In the data rows, 128 means zero.
Every row has a hidden score. How much higher is the second row's score than the first row's in each pair? 15 means about the same, 30 much higher and 0 much lower. The score is a weighted sum of the row's numbers plus the product of two more (or one squared), each taken from its middle value.
[ 91 109 146 115 170 112 155 139 178  82 144 106 101  89 139 105]
[129 157  72 159  87 125 100  87  91  88  94 135 133 141 126 107] >> 27
[143 105 145 111 161 149 139 144 180 107 104 102  89 121 180 105]
[114 127 124 146 130 109 149 143 110 144 157 154 169 123  86 148] >> 24
[ 92 116 152 103 167 113 151 151 163  94 146 100 105  88 131 120]
[185 128 160 114 139 163 114 124 148 165 109 112  93 150 179 134] >> 20
[125 106  90 169 105 116 141 121 110 133 149 161 179 123  92 122]
[ 93 124 150 127 146  99 150 156 120 167 173 132 168 116  77 160] >> 17
[115  96 144 102 172 132 147 143 188  81 114 100  88 100 171  99]
[194 160 164 100 107 173  97 120 102 192 104 143  98 186 162 160] >> 20
[129 118  84 170  96 120 124 104 109 115 138 157 166 121 103 116]
[130 100 148 102 167 147 146 151 185 100 110  95  89 118 181 104] >> 15
[133 150  81 146  91 126 101  86 103 101 104 131 129 134 126 115]
[190 161 166 102 110 171  97 119 101 194 105 146  99 187 158 163] >> 15
[117  89 135 115 175 128 156 142 190  79 108 107  93 109 166 101]
[135 139  73 162  88 120 102  90  99  87 103 136 142 137 122 108] >> 25
[152 175 102 127  82 154  79  91  89 130  76 143 105 181 152 126]
[133 152  76 158  88 129 103  92  90  92  97 134 134 141 128 107] >> 17
[159 167 107 120  79 162  82  97  90 136  74 140 103 185 159 127]
[136  98 140 110 167 141 147 143 186 100 106 103  90 120 177 105] >> 9
[107 110 149  98 169 125 144 149 176  93 132 105  97  92 148 110]
[137 119  80 172  92 121 123 100  97 104 123 155 163 125 105 120] >> 19
[ 97 119 140 133 142  97 152 150 119 159 170 141 173 120  77 153]
[ 97 108 152  99 169 120 150 156 163  89 134 101 103  90 139 120] >> 6
[106  96 142 107 173 121 155 143 186  81 122 105  95  96 154 104]
[ 89 131 157 120 148 101 142 151 127 168 179 131 160 110  85 153] >> 20
[145 166  86 141  79 145  91  93  85 107  80 137 117 166 145 116]
[191 146 166 102 123 167 114 131 121 182 113 122  95 167 174 152] >> 14
[117 100 103 162 113 106 145 126 123 144 163 156 184 125  89 127]
[186 131 161 113 135 163 120 131 135 169 107 113  97 158 176 144] >> 19
[132 166  73 154  84 133  97  93  85  95  85 136 127 151 131 113]
[ 89 130 160 120 152  96 152 160 121 162 177 124 159 106  83 159] >> 14
[135 164  77 147  81 135  88  91  90  97  86 136 121 152 138 108]
[ 99 137 166 103 155 109 142 154 138 137 170 101 126  88 112 140] >> 11
[119  95 140 109 174 132 150 143 190  80 110 104  91 104 169 102]
[106 107 113 155 126  99 152 138 118 149 168 150 184 125  78 141] >> 20
[104 104 105 164 121  98 148 132 123 145 169 150 183 122  81 133]
[103 101 145 105 172 123 151 145 186  82 125 102  94  94 156 104] >> 14
[147 174  98 131  80 152  84  93  88 123  79 141 109 173 150 121]
[193 148 169 109 119 169 107 129 110 188 106 135 101 178 166 158] >> 15
[ 98 117 151 104 165 116 150 153 158  99 142 102 107  89 128 124]
[191 157 161 109 107 172  97 120  92 190 100 151 107 190 150 160] >> 25
[159 109 144 117 158 148 136 141 169 127 103 101  92 129 179 119]
[ 94 136 168 103 157 106 140 153 141 133 170  98 126  84 113 133] >> 17
[136 165  76 147  80 135  90  88  93  98  87 134 121 153 142 105]
[133 151  72 155  86 126  98  88  97  90  94 137 132 142 127 106] >> 11
[118 103  97 165 112 107 146 128 117 137 158 159 184 124  85 131]
[ 96 108 147 104 168 118 149 150 171  90 137 102 102  89 137 115] >> 12
[ 94 120 157  99 164 116 144 150 166 102 149 101 104  82 133 117]
[ 93 127 152 125 146 101 147 155 121 167 175 134 166 113  80 156] >> 16
[117 127 103 164 114 113 145 126 107 134 155 163 174 121  88 138]
[125  99  87 171 105 113 142 122 114 136 153 159 185 125  87 122] >> 9
[106 104 147 103 171 122 150 154 172  88 127 104 100  93 146 117]
[ 92 132 168 108 153 104 148 160 127 155 174 109 145  96  95 151] >> 19
[131 166  81 147  90 131 108  93  90  98  95 131 127 136 127 123]
[102  95 143 107 173 123 157 149 181  75 118 107  97  99 154 106] >> 1
[ 95 128 160 104 161 109 145 154 145 119 159  99 119  84 114 136]
[ 88 130 155 128 151  94 152 153 120 161 177 127 161 109  79 158] >> 20
[ 94 122 141 131 141  99 148 150 122 162 171 138 172 118  79 152]
[148 106 146 110 161 151 135 141 181 114 107 103  87 122 182 104] >> 15
[107 102 119 148 125 103 151 141 120 155 165 145 184 125  80 140]
[127 103 141 109 169 137 141 136 186  91 113 107  87 103 169 101] >> 14
[159 107 142 117 160 150 137 139 170 124 102 103  93 131 175 118]
[173 165 130 110  89 172  87 103  88 160  73 145 101 194 154 148] >> 18
[128 128  97 164 103 121 131 116 105 125 144 161 167 118  98 127]
[ 91 132 162 113 156  99 151 158 133 142 174 106 139  92  96 146] >> 14
[ 94 120 131 142 137  94 149 146 124 155 175 144 175 120  79 147]
[186 132 161 108 136 162 120 131 139 171 111 110  94 157 178 141] >> 17
[146 158  84 142  80 141  92  92  90 105  88 135 121 156 142 107]
[184 129 160 104 134 159 128 139 133 169 110 109  95 157 176 146] >> 14
[133 152  79 155  88 129  98  89  95  93 102 133 134 137 128 106]
[ 90 133 160 120 151  99 147 156 124 163 180 126 158 106  84 154] >> 12
[107  99 143 106 172 122 155 148 183  79 123 105  95  96 151 105]
[191 149 167 109 120 168 108 125 111 190 109 137 101 175 165 157] >> 25
[173 120 152 112 147 158 125 137 156 149 108 103  91 142 178 128]
[188 164 157 108 105 171  94 114  92 188  97 146 103 190 152 164] >> 21
[108 100 108 162 119  98 149 133 122 144 168 150 186 124  83 133]
[123  96  88 170 107 110 145 126 116 137 154 160 186 125  87 125] >> 17
[ 95 117 150 107 166 111 150 153 159  98 147 103 109  86 125 125]
[ 95 126 161 109 159 106 144 155 141 121 161  98 124  84 112 136] >> 18
[188 166 154 108 102 176  91 113  90 184  93 150 104 194 152 165]
[114  96 138 106 173 128 151 141 188  81 118 106  90  97 161 101] >> 6
[129 142  74 164  88 123 103  89  95  88 102 134 140 136 121 111]
[125 153  71 160  88 123  95  85  97  88 103 135 134 136 127 106] >> 19
[104 105 145 107 170 121 153 149 174  86 128 107  99  94 143 112]
[142 143  88 141  95 127 110  93 103 110 105 129 133 133 122 124] >> 25
[165 169 121 118  90 164  83 100  90 152  75 148 103 190 150 142]
[ 96 106 146 107 171 115 154 149 171  84 136 104 103  90 139 114] >> 9
[117 100 101 161 117 104 145 132 121 144 159 154 181 123  82 133]
[120  92  97 168 112 103 146 130 119 142 159 157 189 127  85 129] >> 14
[189 164 168 105 110 173  91 115 102 194 107 148 100 188 156 159]
[141 166  86 142  80 144  92  94  84 107  82 139 119 163 141 116] >> 17
[176 166 138 111  95 173  86 105  91 168  81 150 103 191 154 153]
[133 145  70 162  87 124 102  89  92  87  95 133 139 141 123 111] >> 17
[174 117 148 115 149 151 132 140 152 152 103 104  97 145 172 133]
[168 163 122 117  89 165  84 102  92 152  76 147 104 188 153 136] >> 12
[ 89 121 159  98 164 117 144 151 162 100 153  99 104  85 134 119]
[156 168 104 124  81 156  83  95  90 131  77 140 107 178 155 122] >> 18
[ 91 126 151 124 164 101 151 146 152 106 160 104 118  85 112 127]
[120  99 146 110 170 133 147 142 183  89 114 111  93 104 166 103] >> 12
[106 113 153 114 162 119 140 142 163 102 138 108 106  90 135 119]
[133 110  83 166  93 121 122 103 111 116 134 153 166 124 104 110] >> 18
[ 89 131 150 128 146  99 145 148 125 165 180 138 164 113  83 151]
[ 88 133 158 124 152  94 152 153 123 155 178 120 153 102  85 152] >> 20
[156 111 151 107 155 155 133 146 168 129 106 101  90 133 182 118]
[129  97 143 106 170 142 147 145 187  98 108  99  89 116 177 104] >> 10
[116  92 137 111 174 127 153 144 187  79 110 105  93 102 163 104]
[ 94 135 163 110 154 103 150 156 130 150 173 109 141  93  97 149] >> 23
[100 105 146 107 171 119 153 142 182  85 136 105  97  89 147 106]
[113  97 144 108 172 129 146 140 191  84 119 108  90 102 166  99] >> 16
[116 112 120 143 126 108 140 136 126 154 160 154 168 120  84 138]
[176 125 159 103 140 159 126 138 148 162 111 104  92 149 178 133] >> 16
[ 97 127 162  98 160 119 141 156 151 114 153 101 110  87 128 126]
[134 166  75 154  84 135  98  93  84  96  84 137 126 154 132 115] >> 18
[ 92 131 154 121 146 102 145 155 123 167 176 133 162 112  83 156]
[175 163 139 109  94 170  87 104  98 166  84 147 102 185 152 141] >> 15
[155 106 141 115 160 146 143 142 171 122 102 102  94 133 175 116]
[ 99 106 124 149 132  94 153 144 120 156 171 144 181 125  75 145] >> 17
[154 167  99 128  81 153  82  93  88 126  77 139 109 176 152 123]
[ 92 128 162 103 161 112 143 154 149 116 159  97 114  83 122 129] >> 13
[152 169  96 130  80 156  84  95  84 123  71 142 109 183 151 129]
[118  92  95 169 112 106 148 129 120 139 158 154 188 128  82 126] >> 10
[119 121 125 136 131 112 131 137 129 155 160 155 158 114  87 139]
[105 101 143 106 172 121 154 143 183  87 130 101  96  93 150 102] >> 8
[ 99 115 152 103 166 115 146 145 170  95 145 102 101  87 136 114]
[131 120  74 173  93 117 118  97 103 102 125 154 162 126 104 119] >> 19
[125 101 105 160 110 117 145 124 115 144 155 161 180 126  90 126]
[120  99  96 164 111 111 140 124 120 142 158 158 181 123  88 125] >> 14
[133 143  81 167  93 122 113  97  95  96 118 145 150 127 112 119]
[170 116 156 110 147 160 123 138 162 142 107 102  88 140 185 118] >> 14
[ 99 101 145 111 171 118 152 146 180  80 129 106  97  92 148 101]
[137 130  75 168  88 121 111  90  96  93 112 141 150 132 116 112] >> 23
[115 103 115 152 123 104 152 139 117 153 161 150 183 124  81 136]
[110 101 108 158 117 102 146 131 123 147 169 150 183 122  86 130] >> 9
[132 119  77 173  92 119 122 100 101 105 127 156 165 126 104 117]
[130  97  83 173 100 117 141 118 110 130 145 158 183 127  90 118] >> 13
[118 102 140 113 169 126 148 134 183  88 120 113  92  95 152 102]
[ 95 114 141 131 138  99 147 147 127 164 176 135 174 119  81 144] >> 16
[106 103 147  97 170 130 146 150 180  84 124 101  93  97 158 109]
[140 132  79 159  87 128 104  88 100  97 109 138 143 134 123 108] >> 18
[ 98 115 128 145 133  97 150 143 124 155 173 142 176 120  80 144]
[101  98 150 102 173 125 152 152 185  78 122 102  94  96 157 104] >> 11
[138 164  80 144  81 138  92  87  93 101  90 132 119 152 140 109]
[136 139 136 114 136 127 117 139 126 160 140 161 134 110  93 147] >> 20
[ 99  99 149 104 173 128 152 153 180  77 121 103  95  99 157 106]
[165 167 117 113  84 167  83  98  89 146  73 143 101 192 158 136] >> 21
[192 154 165 100 118 166 111 128 111 192 109 134  99 179 166 162]
[131 139  71 169  89 120 104  87 100  87 108 138 144 133 118 111] >> 11
[138 120 155 109 163 136 143 148 172 126 118 120  95 123 168 114]
[188 164 167 103 108 173  90 114 101 193 105 150 100 187 157 157] >> 16
[131 106  87 169  98 118 132 113 109 126 143 158 175 124  95 117]
[164 169 121 116  88 165  83  99  88 152  71 146 102 192 153 146] >> 16
[ 92 120 149 127 142  97 146 149 128 167 181 133 168 115  83 149]
[109  98 140 108 172 124 154 146 182  79 120 106  97  96 153 109] >> 12
[ 91 127 156 122 148  99 150 157 119 166 175 129 165 111  80 161]
[ 91 119 153 107 165 111 149 151 160  99 150 100 109  83 125 121] >> 10
[125  92 137 114 172 129 153 142 191  88 109 108  93 113 169 100]
[ 99 109 125 147 133  97 151 143 121 154 172 142 180 122  77 144] >> 20
[144 103 141 111 165 143 145 144 182 112 106 104  90 123 178 105]
[ 89 138 159 117 154  96 149 153 134 145 177 111 141  95  95 143] >> 19
[130  98 140 109 168 141 143 142 185  92 106 103  89 109 173 102]
[147 103 143 109 164 145 141 144 181 115 106 104  90 124 178 110] >> 16
[137 133  76 160  88 124 103  87 102  93 111 139 142 133 124 106]
[106  96 141 109 175 122 157 145 186  77 119 106  95 100 157 103] >> 6
[138 123  82 173  92 124 121  97  95 103 124 154 160 125 107 120]
[117 101  85 176 104 111 141 121 117 132 156 159 185 124  88 122] >> 11
[119 102 100 164 113 106 146 128 119 141 161 159 183 126  85 129]
[187 133 166 110 133 164 114 128 137 171 110 116  93 156 180 139] >> 18
[ 93 123 158 102 163 115 142 151 158 107 153 100 107  83 128 122]
[ 92 132 159 116 151 101 149 158 119 164 174 124 158 107  86 157] >> 19
[122 105  88 175 107 112 145 126 108 133 150 163 186 126  83 130]
[167 166 123 116  89 165  83 103  95 153  80 148 104 185 152 134] >> 14
[139 101 140 110 166 141 147 144 183 101 106 102  90 120 177 104]
[139 172  88 141  85 143  97  91  86 109  85 135 116 155 140 123] >> 23
[ 93 132 164 104 159 108 142 153 144 122 166  97 121  85 115 132]
[134 133  91 163  97 125 117 102 102 112 133 158 157 121 109 119] >> 17
[151 136  98 134  97 128 120  99 104 119 107 128 132 134 119 132]
[165 114 154 104 148 161 131 145 160 144 110  97  91 139 181 123] >> 8
[187 166 154 107 103 175  95 115  90 186  91 146 103 195 149 166]
[179 171 146 107  97 175  80 104  99 174  86 149  99 188 154 151] >> 6
[153 167  98 129  81 154  88  97  82 125  71 141 111 180 150 129]
[172 170 131 111  91 170  82 103  94 161  78 145 101 191 155 144] >> 12
[128 105  84 170  98 117 136 112 113 125 144 156 176 124  96 116]
[136 111  80 169  92 119 123 101 103 108 126 155 165 129 103 113] >> 16
[ 90 131 161 110 159 102 146 152 141 123 169  95 126  84 108 136]
[142 121  82 164  88 123 112  91 106 106 124 151 155 128 117 109] >> 17
[119 107  78 179 104 110 145 122 109 127 147 164 185 122  84 125]
[131 131  77 169  89 120 112  89  97  95 121 147 153 130 113 113] >> 14
[126  95  88 166 103 116 141 121 118 139 152 159 182 124  91 118]
[141 127  79 165  90 125 111  92  98  97 115 147 151 129 114 110] >> 18
[ 91 131 167 107 153 104 147 164 126 154 171 108 144  99  95 152]
[108 104  99 169 118  99 148 129 122 141 166 155 185 123  83 133] >> 12
[172 162 126 112  88 168  86 107  90 156  77 145 104 190 155 137]
[129 105  79 171  98 116 131 109 110 119 137 157 175 124  95 117] >> 15
[100  98 146 107 173 122 154 145 186  76 125 107  93  99 158  99]
[132 144  78 164  91 125 104  90 100  92 111 139 143 134 121 111] >> 25
[ 93 131 162 118 156  98 150 156 131 144 173 110 141  94  96 148]
[120  97  99 165 111 107 147 127 119 142 157 160 186 126  85 127] >> 11
[116  98 143 101 171 134 145 144 188  83 117 104  89  99 168 101]
[160 111 145 113 156 150 134 141 173 127 105 102  89 132 181 114] >> 17
[132 117  82 169  93 120 120 100 109 113 133 156 165 122 104 113]
[194 146 163 102 125 162 119 132 115 185 110 123  99 173 170 158] >> 21
[116 103 105 163 116 106 149 129 119 145 162 156 183 125  83 132]
[138 111 156 114 158 145 129 138 171 118 115 113  93 110 167 110] >> 17
[191 162 162 103 110 168 101 119 100 193 104 140  99 186 157 167]
[ 95 134 163 108 157 106 144 155 137 130 166 101 128  85 106 139] >> 9
[131 155  74 153  86 132 100  88  91  92  92 135 131 142 130 110]
[176 165 134 108  89 173  82 103  94 162  80 147 100 191 158 137] >> 10
[102  97 145 107 173 124 154 143 189  76 124 106  91  97 159  98]
[ 94 132 163 104 158 106 146 154 142 122 164  98 123  86 110 136] >> 23
[132 146  74 159  88 124  96  86 102  88 104 134 135 136 126 106]
[178 122 150 117 145 153 127 134 149 154 105 106  95 147 174 136] >> 13
[131 108  80 173  96 116 129 108 107 118 136 155 172 123  95 119]
[ 98 119 133 138 139  96 150 146 122 158 173 142 174 121  77 149] >> 17
[133 113  82 171  94 120 127 105 105 114 134 157 168 125 100 115]
[138 123  88 167  95 124 126 107  96 113 130 154 163 123 102 121] >> 18
[129 143  73 166  87 121 104  91  91  88 104 133 143 138 119 113]
[ 91 133 163 110 154 100 150 157 126 150 173 110 144  96  93 149] >> 16
[ 91 136 159 116 155  99 152 156 131 144 172 108 141  93  94 145]
[129  98  85 169  99 116 138 116 110 128 141 159 180 124  91 120] >> 11
[193 142 165 101 122 169 119 134 118 183 110 125  98 170 170 154]
[ 95 111 153 101 167 119 147 151 167  91 140 102 101  88 139 118] >> 9
[179 170 148 113 102 167  86 110  94 177  87 150 103 193 144 165]
[143 149  94 138  97 131 117  98  99 111 108 126 131 128 123 125] >> 18
[185 133 162 112 134 163 118 130 132 175 108 117  97 159 175 143]
[190 166 161 101 107 171  98 119  99 191 103 143  98 190 158 167] >> 17
[ 88 126 153 126 149  99 150 156 121 164 177 133 166 114  79 160]
[147 161  86 136  80 144  95  99  82 110  76 136 120 165 141 120] >> 19
